128 stands for zero in the data rows.
Here are some points, one per row:
[147 143 140 180 146 100 127 156  91 174  52 133 150  96 149  93 108 162 119 115 158 138 123  40  87 131  84 159 155 110 142 115]
[120 124 133 163 158 163 113 153 166 182 136 122 113 167 155 118  69 137 123 116 115 159  84 153 114 104 109 128 141 179 120 147]
[127  90 164 144 195 129 123 150 167 107 127  99 104 116 124 114 134 160 167 120  81 138 163 154  86 112 132 138 131 140 155 166]
[163 138 120 135 119 122 120 144 120  97  70 189 140 127 157  65 104 129 111 147 123  98  84  85  80 118 135  92 171 120 138 125]
[125 119 112 125 147 160 115  95 163 116  65 125 122 127 124 123 125 107 101 131 167 159 131  79 196  88  92 117 105 108 100 111]
[151 104 184 183 157 192 170 124 133 144  95 140 153 184 137 157 120 180 102 163 116 126 141 174  96 147 166 120  80 154 153 133]
[106 217 140  91 107 183 169 150 162 161 148  94 104 130 137 141  98 118 163 104 224 167  51 183 132  92  64 140 125 193 158 145]
[195 115 141 102 137 149 180 105 162 129 132  92 176 189 200 123 129 187 150 138 141 165 141  77 147 100 147 113 126 134 131 121]
[178 167 122 110 130 129 140  73 190  95  47 132 103 159  90 166 159 148  66 127 107 124  97  69 209  61 112 141  83 122 136 131]
[118  77 132  90  75 114 111 162 104 170 158 108  65 157  78 117 184 106 130 145  95 164 140 151  72 155  77 112 109  91 141 114]
[137 151 123 125 114 126 124 128 114 108 140 142 113 125 132 111  66 114 147 119 140  29 161 133  90 110 198  90 167 121  90 144]
[123 107 151 111 191 132 120 113 155 130 157 106 172  99 174 121 124 175 120 107 214 110 145 108 194 130 122 109  61 132  81 137]
[193 104 114  60 115  73 104 154   0  85  78  96 177  26  95 191  94  98 129 107  88 185 121 156 177 161 109  82 222 106 103 150]
[ 87 124 109  77 169 101 113 116 111 176 158  62 131 115 125 130 112 113 156 146 174  97 126 103 192 110  91 113 106  86 178 137]
[190 143 138 150 121  79 201 115 134  62  94 163 143 113 151  88 115 155 130  85 151 126 103 104  88 110  68 131 142  77 138  83]
[113 132 122  83 106 101 157 118  95 116  66 149 124  89  83 132 122  89 134  67 148  94 157 134 143 177 171 165 195 107 105 136]
[115 177  85 110 167 137 159 167  61 115  77 108 163 116 135  82 100 158 151 157  85  93 127  92  51 104 132  83 121  90 119  79]
[121 150 178 158 154 133 118 177 196 161 113 119 166 195 136 127 178 123 124 132 119 121 161 145 133 113 130 129 139 122 166 152]
[123 133 133 149 141 106 133 149 123  72 110 162 104 131 128 115  62 100 145 131 133 114 124  69 107  93 134 101 153 152 129  96]
[116 139 142 118 167 154 126  55  95 148 141 122 127 145 142 137  79 161 192 137  86 134 166 106 209 150 124 160 113 125 100 101]
[134 114 117 102 143  83  74  80 105 113 132  85 124  84 154 124 113 103 130 138 111 149 110 166 116 133 120 101 103 119 141 128]
[224 133 134 123 123 146 112 158 167 199  90 112 110  81 135 125 112 141  80 200 126 143 152  83 163  98  70 133  99 167 128 161]
[144  69 141  89 103 180  92 144  52  79 113 152 229  96  57 142 147  88 151 141 102 136 108 164 125 168 137 189 151 145  95 128]
[148 174 158 231  80  99 141 147  84  82 139 149 120  80 136 139 108 124 158 207 189 117 122  65  97 170 164  96 203 115 170 145]
[138 171 104 114 135 126 144 129 164 115 142 121  72 155 161 149 136 144 117  83 124 133  99 163 140 127  59 129 132 163 125 175]
[121 130 119  94 150  95  69 101 158 164 158 117 158 129 133 154 118 108 158 147 137 113 150 138 126 155 114 134  92 100 125  97]
[151 109 132 133 165 186 132  54 122 169 180 130 161 111 210 119 168 169 154 127 137 112  87  87 127 130 145 104 120 116 165 127]
[121 137 145 147  54 106 104 149 100 105 152 167 114 139 115 116  82 129 118 112 154  85  84 116 117 129 216 224 193 173 150 129]
[119 112  91 102  78  72 101 137  93 146 139 131 123 148 191 120 182 107 233 140  89 125 125 166 125 131 103 149 102 104 126 128]
[110  94 185 166 120 163 141  80 130 159 231  68 156 131 158 101  83 138 143 104 113 213 122  60 175 136 138 140 101  78 152  97]
[150 195  71 131 130 155 148 150 108 100 151  79  62 134 161 177 153 175  75 125  90 135 107 143 116  68 129 197 122  93 150 151]
[ 96 110  48 126 116 100 113 148 136 122 149 224 124 143 107 125 124 162  85 146 199 121 121 124 104  85 198  87 161 148 111 174]
[154  44 118  65 117  98 128 113  53  61  74 144 132  84  82 159 141 106 174 103 154 155 207 143 116 165 153 159 181 130 120 133]
[128 156  45 140 123 143 154 186 130 137  97 116  88  55 161 128 112 139 117 159 128 122 128 170 147  51  93 214 146 127 184  65]
[154 120 153 128 138 118 119 140 150 112  65 131  82  72 138 122 163 136  97 128 154 119  95  95 157 123 100  82 115 110 121  91]
[ 96  98 150 134 142  94 147 142 109 152 187 152 130 164 144 123 175 124 118 131  82 108 144 144 134 111 102 164 155 118 116 101]
[129 110 119  89  44 122  90 106 119 172 113 131 131 178 136 135 138 115 160 125 122 145 126 181 121 146 114 111 105 112 161  67]
[141 110 152 126 129 163 150  69 167 178 145 122 132 117 161 155 119 157 154 142 107 165 114  87 133  84 139 122 110  94  93 129]
[125 113 172 137 131 130 139 127 150  82 173 126 144 145  64 116 176 123 152 128 104 154 115 168  86 138  99 103 146 144 174 139]
[140 106 119 162 185 166 132  59 123 209 146  83 127 115 142  83 128 120 136 109 107 174 138  83 182 187 160 121  93 123 138 109]
[ 99  96  82 125  76  83  96 111 110 131 140  34 136 153 154 140 176 133 121 138 143  92 115 143 110 172  74 115 122  91  75 108]
[125 132 168 188 133 113 117 105 120 108 163 120 119 181  92  40 135 129 129 163 114 121 109 213 141  90 111 101 104 132 139 135]
[ 85 116  97 116  84 137 150 208 104 112 159 216 123  92 100  76 137 175  89 164 195 183 124  94 145 120 151 127 148 140 150 168]
[131 138 105 139  90  89 127 148 154 129 152 115 113 140 143  99 148 157 133 130 103 138 144 174 124 190 144 131 115 124 118  89]
[135 151  60 117 121 138 177 164 149 128 124  53 101 104 189 142 124 108  79 131 104 127 113 188 131  38 166 196 124 117 142 159]
[100 151 152 177 106 127 115 147  97 107 124 145 104 125 123  95  90  96 137  96 160  69 136 106  93  79 175 101 159 144  92 118]
[112 119 130  96  94 103 185 146 108 126 102 204 117  99  84 181 122 102 108 119 143  88 159 112  95 131 105 169 120 116 107 108]
[117  75 105 119 109  73 144 146 117  96 106 215 204 119  80 129 142  81 107 151 103 147 135 150 124 160 191 174 187 151 105 122]
[144 125 153 150 140 101 112  49 133 196 178 114 153 107 123 146  97 141 164  92 123 107 126 109 150 158 117 144 110 169 107 107]
[ 98 124 145 131  62 115 139 109 124 108 139 113 169 147 138  94 180 129  95 139  79 166 143 168 131 128 113 113  64 174 113 114]
[ 85 166 186 169 159  83 111 130 124 132  97 127 108 134 118 152 120 132 167 145 114 196  93 135 113 100 142 147  46 131 149 156]
[150 116 125  78 132 119 154 161  95 113 113 153 168  79  96 198  85  56 123 135 120 137 149  88 143 180 163 123 150 147 103  86]
[104 123  77 128  89 150  62 109 140  87 146  92 135 171 122 129 133  80 162 133  70 125 140 108  70 146 102 143 126 146 114 121]
[144 125  93 167 100  76  94 154 146 140 152  98 163 101 154 109 183  59 117  53 123 141 127 114 110 158 123 101  75 126  69 130]
[ 96 120  62 122 101 160 192 168  88 120 135 222 139 137  85  80 197  93 122 198 181 189 121 132 139 125 157 152 126 117 105 198]
[146 131 147 140  96 133 140 102 151 134 155 118 110 117 109 117 173  63 114  55  84 115 147 173  74 156 149 101 132 146 124 102]
[ 99 153 165 109 150 176  98 108 205 107  84 139 116  95 119 109 155 151  86 144 124 153 118  78 136 138 126 153 190  73 101 100]
[121 146 171 122 133 158 133 136 157 155 107 138 118 121 153 131 108 164 164 114 133 151 142  99 206 122 155  86 115 109  91 173]
These points spread out most along one direction. Take the direction at right angles to it along which they spread out most. Then take the direction at right angles to both along which they spread out most. Go by this last direction. Where along it does each point below lie, from 0 to 99? The average is 50, and the first point in the table lies past the average. One standard deviation of the points above along it is 16.
[ 71 125 110 120  97 136 155 158  80  89 145 155  62 134  99 101 120 107  90 136 187 157 160 115 118 138 163 134 150 146 134 147] 39
[157 157 144 156 195 167 121 114 149 156 172 153 125 118  66 119 132  99 134 115  96 124 137 189 126 125  87 136 127 153 136 103] 41
[130 162 123 125 108 139  71 124 125 150 154 139 123 135 161  95 158 129 127 134 152 140 166 193 104 159  98 146  79 162 143  90] 30
[133 102 157  81 188 127 118 119 166 138 114 123 117  98 103 142 156 164  68 183 140 116  60  77 169 128 120 128 103 133 128 153] 65
[108 172 142 104 155 132  85  78  64 126 162 125 125 154 136 155 101  99 137 124  99 122 165 135 141 198  80 107 118 101 195 129] 56
[ 77 104 105 154 178 165 159 189 159 139 129 124 133 144  89 157  95 183 159  85 109 101 132 145 144 162 126 131 152 154 183 152] 44
[108 136 157 154 168 149 133 136 146 133 132 110 103 134  94 159 185 151 172 117 150 122 126 165  83 101 139 128 122 168 138 151] 33
[114 102 198 173 176 100 108 130 137  75 147 120 126 137 146 138 139 121 121 194  77 117 129 120 134 103 116 117 147 170 152 141] 45
[108 195 122 124 109 137 176 117 176 187  96 116 143 138 133 142 108 144  81 103 105 150 151 162 129  96 103 128 181 185 152 178] 37
